The rows of M fall into 3 groups, and each row is roughly a mix of its group's hidden directions.
M, 128 rows:
[36 -19 -12 39 14 13 20 12 -18 -16 2 22]
[14 -10 28 0 -13 23 9 8 -21 -43 -4 33]
[-50 17 -7 13 -8 -5 -13 -29 -26 6 -16 -15]
[-24 23 -6 -19 17 -5 10 -35 -12 39 8 -20]
[-21 41 -10 18 -25 -12 -9 -9 -5 13 -9 -39]
[29 -33 19 -9 30 26 19 9 -20 -15 9 14]
[-15 -9 4 5 -47 -15 -21 9 38 22 3 5]
[22 51 -12 0 26 4 10 1 -20 -20 -12 -18]
[13 -21 -9 -15 18 2 13 31 13 -46 -16 19]
[36 -38 -4 -24 20 -17 12 11 22 7 12 18]
[-44 9 6 33 -11 16 -27 12 -20 -15 -13 -8]
[28 17 18 -14 31 44 -8 -2 -10 -21 -15 -1]
[-12 10 6 -26 20 -16 34 -18 -16 -21 19 34]
[1 32 9 16 26 43 -4 1 -24 -9 -27 -3]
[8 -20 13 28 -21 20 -19 -23 -31 -12 -1 32]
[-43 22 -10 -4 -21 -12 -23 -13 5 7 -31 -23]
[27 -53 -1 -9 -20 16 24 16 11 6 5 -4]
[-37 16 20 -13 -2 30 23 15 -22 -18 -19 -16]
[-30 41 7 12 2 -30 10 4 -13 -3 2 -36]
[-9 39 -19 12 -34 -8 -17 13 21 20 -9 -24]
[42 2 -16 -12 1 3 -35 -15 4 -4 -40 -8]
[-8 38 16 13 -8 14 1 2 -28 -34 -15 -31]
[26 -29 -4 -26 32 1 27 13 1 -20 0 28]
[-24 6 18 -25 -29 -19 -8 10 25 4 31 -27]
[-21 -11 5 -26 -31 -18 -29 -5 23 36 1 7]
[28 -28 17 -8 -15 7 37 -13 -4 32 20 9]
[-37 7 -1 4 -42 -1 23 -16 -28 -20 -9 2]
[-17 51 -6 2 9 -12 -29 -15 -4 -7 -15 -27]
[0 9 -10 -9 2 -18 5 -25 -12 47 37 -20]
[-23 34 29 7 -15 11 13 2 -34 -24 -17 -12]
[12 37 -4 -17 33 -3 9 -7 -13 -10 -17 -42]
[-21 41 -37 11 -32 -14 -10 -7 4 -2 -11 -15]
[3 -7 -1 -17 26 -10 28 -42 -19 2 33 9]
[-26 -7 -7 -14 24 -26 38 -16 -2 29 20 -12]
[23 -3 -5 12 -37 10 -22 25 26 -25 -7 25]
[18 3 -34 14 26 -10 36 7 -19 -20 -19 -19]
[-15 11 -15 1 -31 -28 -4 19 28 37 10 -17]
[7 3 -18 -6 -23 -25 -16 -36 14 38 10 -21]
[-10 -3 -7 -31 31 -30 33 -8 11 14 24 -16]
[-10 25 -13 -7 9 -38 17 -21 1 26 19 -33]
[20 -30 8 -21 29 18 5 -11 -12 -5 10 44]
[-26 36 10 -3 -3 -17 -7 -26 1 41 11 -19]
[-43 -3 -7 -9 6 -5 36 0 1 35 3 -28]
[38 -20 -15 -14 10 21 -7 -26 0 -7 -6 40]
[6 -44 -5 -12 -12 -22 -14 10 26 34 19 8]
[-1 -47 -18 -17 -27 -9 -7 5 15 1 -18 32]
[-10 16 -1 3 38 0 44 -5 -5 2 -1 -38]
[7 8 21 4 0 27 7 -28 -39 -19 13 33]
[-11 -35 1 2 21 -2 47 -13 -17 22 9 17]
[-58 5 15 3 -38 -1 10 6 -10 -4 4 0]
[5 -16 -8 -33 2 -8 -7 33 36 -7 35 13]
[28 46 -27 26 -2 -2 -7 -18 -23 0 -9 0]
[0 10 0 -12 17 -6 32 -23 -16 34 42 -8]
[-61 3 3 -19 -3 -12 -13 -8 5 -9 2 -27]
[-28 47 -9 14 -21 8 -16 -19 -15 2 -24 -7]
[-34 2 -9 26 -33 -24 -30 5 10 6 -25 4]
[-12 38 23 -23 -4 -7 25 -12 -9 4 32 -27]
[11 -48 2 -10 -9 -10 2 12 19 25 22 30]
[53 -6 -7 -9 -12 19 14 37 11 11 2 -6]
[6 -29 -20 14 35 2 22 -20 -14 26 29 -6]
[14 28 15 18 10 18 13 -3 -27 -43 -22 -7]
[-31 -4 -2 18 -32 10 -6 -22 -12 21 39 17]
[4 -6 -5 -6 3 -15 -17 31 33 -13 -45 -20]
[37 -28 -16 0 34 17 24 17 13 4 16 -14]
[-38 -22 25 7 -7 20 0 -16 -25 10 35 -6]
[28 -46 0 -21 -2 1 -11 11 23 3 -2 33]
[1 32 15 5 3 14 -5 -38 -41 -8 -24 -4]
[16 -24 21 -25 12 -27 -12 3 34 -11 30 14]
[-11 20 -26 -24 -21 -17 -21 12 24 37 7 14]
[47 -21 9 13 -7 31 3 8 -11 -8 -6 32]
[29 23 5 17 23 16 13 -11 -36 -34 -8 -8]
[-20 28 1 -14 25 1 32 3 -13 14 -9 -43]
[1 -43 20 14 1 31 1 34 -19 -11 -9 11]
[8 -19 -2 25 -24 20 -29 19 -2 -11 -41 18]
[-7 -36 7 20 -33 31 10 20 -7 -15 -3 26]
[4 32 -20 3 4 -25 12 -25 -8 5 9 -48]
[-34 -15 33 7 -26 9 -10 4 14 -29 -28 -7]
[-28 -22 20 -23 -21 -11 42 16 -8 -13 7 15]
[-22 34 -28 0 -2 -5 -30 -19 -2 22 -27 -19]
[19 -42 11 -14 -20 18 -5 10 6 -22 -3 38]
[-21 43 12 -15 13 16 -4 -18 -16 -31 -14 -20]
[-52 6 14 -20 -32 -7 -21 6 3 -14 -14 7]
[-19 52 -28 13 1 -11 1 -15 -12 0 12 -24]
[-54 39 -17 -3 -11 8 -3 -14 5 12 -5 -7]
[-2 -19 34 23 -3 -12 -7 36 17 8 30 21]
[20 -35 5 6 0 9 -34 22 25 -2 1 36]
[27 -27 9 11 -20 30 9 15 15 -13 1 40]
[-36 30 18 1 3 19 -25 -7 -8 5 -24 -33]
[23 -22 31 5 3 10 -20 3 22 -24 3 41]
[18 -38 18 9 20 -3 23 21 11 -30 12 -23]
[16 -15 5 11 4 -22 12 -43 -9 29 19 31]
[-32 21 0 3 -35 -19 -6 13 25 18 -18 -28]
[-31 -5 42 -13 -17 -17 1 22 14 10 31 6]
[-31 11 -14 -11 -16 -33 -1 -22 18 33 -19 -16]
[38 -12 -19 4 11 14 -26 8 -11 -24 -4 39]
[-1 12 8 11 -37 18 -47 -17 -5 -16 -21 9]
[-18 14 -16 -14 -17 -25 10 -10 20 45 -10 -26]
[-23 41 -18 -8 -20 -12 -11 -17 10 22 -15 -31]
[50 -12 3 -8 35 9 -15 -2 17 17 4 20]
[-17 -14 8 21 -18 20 -30 20 -5 -29 -35 13]
[18 31 -19 6 22 10 19 -40 -18 15 6 -22]
[9 -35 20 7 16 26 9 -23 -26 -18 13 29]
[23 -41 23 -5 -7 11 -4 12 16 -17 26 31]
[29 -23 6 23 9 23 5 1 -23 -30 0 36]
[-14 -14 19 -15 -27 22 -28 -17 13 -18 -35 16]
[-31 16 -24 17 -21 -6 -23 1 -12 -28 -35 -3]
[30 -22 -2 -17 26 21 -5 7 3 -17 -20 41]
[3 47 -9 3 -19 -9 -40 -16 -2 1 -14 -23]
[3 3 0 -38 31 -6 11 26 27 -23 19 -20]
[54 -10 10 -28 8 7 -8 -7 14 -13 -21 19]
[-13 2 2 18 -39 -1 -22 19 18 -8 -44 10]
[46 -2 -11 -21 34 -2 11 21 0 -15 23 13]
[42 -1 -29 0 26 11 -24 -25 9 15 -14 11]
[-26 -18 -10 36 -22 -14 1 1 -30 18 32 0]
[26 -37 22 -18 9 -8 -4 25 16 5 -7 37]
[6 35 -5 -22 10 -31 -33 -14 22 -25 3 -10]
[16 -40 27 2 5 25 -5 -5 -12 -24 5 36]
[25 -39 -8 -13 15 -17 10 12 29 19 30 9]
[3 -30 5 -18 37 -4 40 -10 -18 -1 25 6]
[17 -7 -6 -1 11 -10 14 -30 -25 47 28 3]
[-6 5 18 18 -8 22 45 -3 -20 5 36 -15]
[11 33 -12 21 -5 -23 -30 -32 -5 25 -16 -6]
[-25 2 -8 1 28 -10 27 41 3 1 25 -27]
[-19 12 14 8 31 16 0 -23 -36 10 -34 -13]
[-20 47 -14 -20 -5 -18 -5 -2 10 22 1 -34]
[-11 -31 6 -2 -8 -6 34 -13 5 42 30 8]
[7 -20 7 -23 29 17 8 -26 -19 3 36 27]
[18 7 -17 -15 33 1 39 -18 -31 3 19 -11]
Here is one row from each group, named. Which group is each of the other rows in?
[-33 14 16 11 -15 11 -37 -24 -15 2 -32 -10]	Z
[42 -9 -30 15 7 -14 -19 -17 18 31 5 -10]	X
[-22 14 -16 13 -29 -12 -19 -25 -9 43 11 -13]	N

[-24 -31 -8 -16 23 -38 33 -4 8 15 6 4]	Z
[38 -24 10 -15 4 24 15 6 -11 -36 -10 26]	X
[-24 13 14 -18 -35 -16 -24 14 29 2 -27 -15]	N
[14 -30 30 -7 30 28 8 -7 -29 3 -22 6]	Z
[24 -29 -17 -1 -9 -20 -9 3 7 48 7 23]	N
[-29 -29 6 -1 -19 -1 21 -37 8 16 12 31]	Z
[-13 15 2 -29 17 -35 31 -6 3 5 26 -29]	X
[-12 -14 19 -4 -9 7 -37 18 13 -20 -47 3]	Z
[-19 -26 -33 -28 -14 -30 24 -16 10 18 0 3]	X
[18 -30 7 -27 -17 -21 -17 -4 32 31 18 3]	X
[18 -45 -9 -10 8 18 10 26 5 -17 -20 30]	X
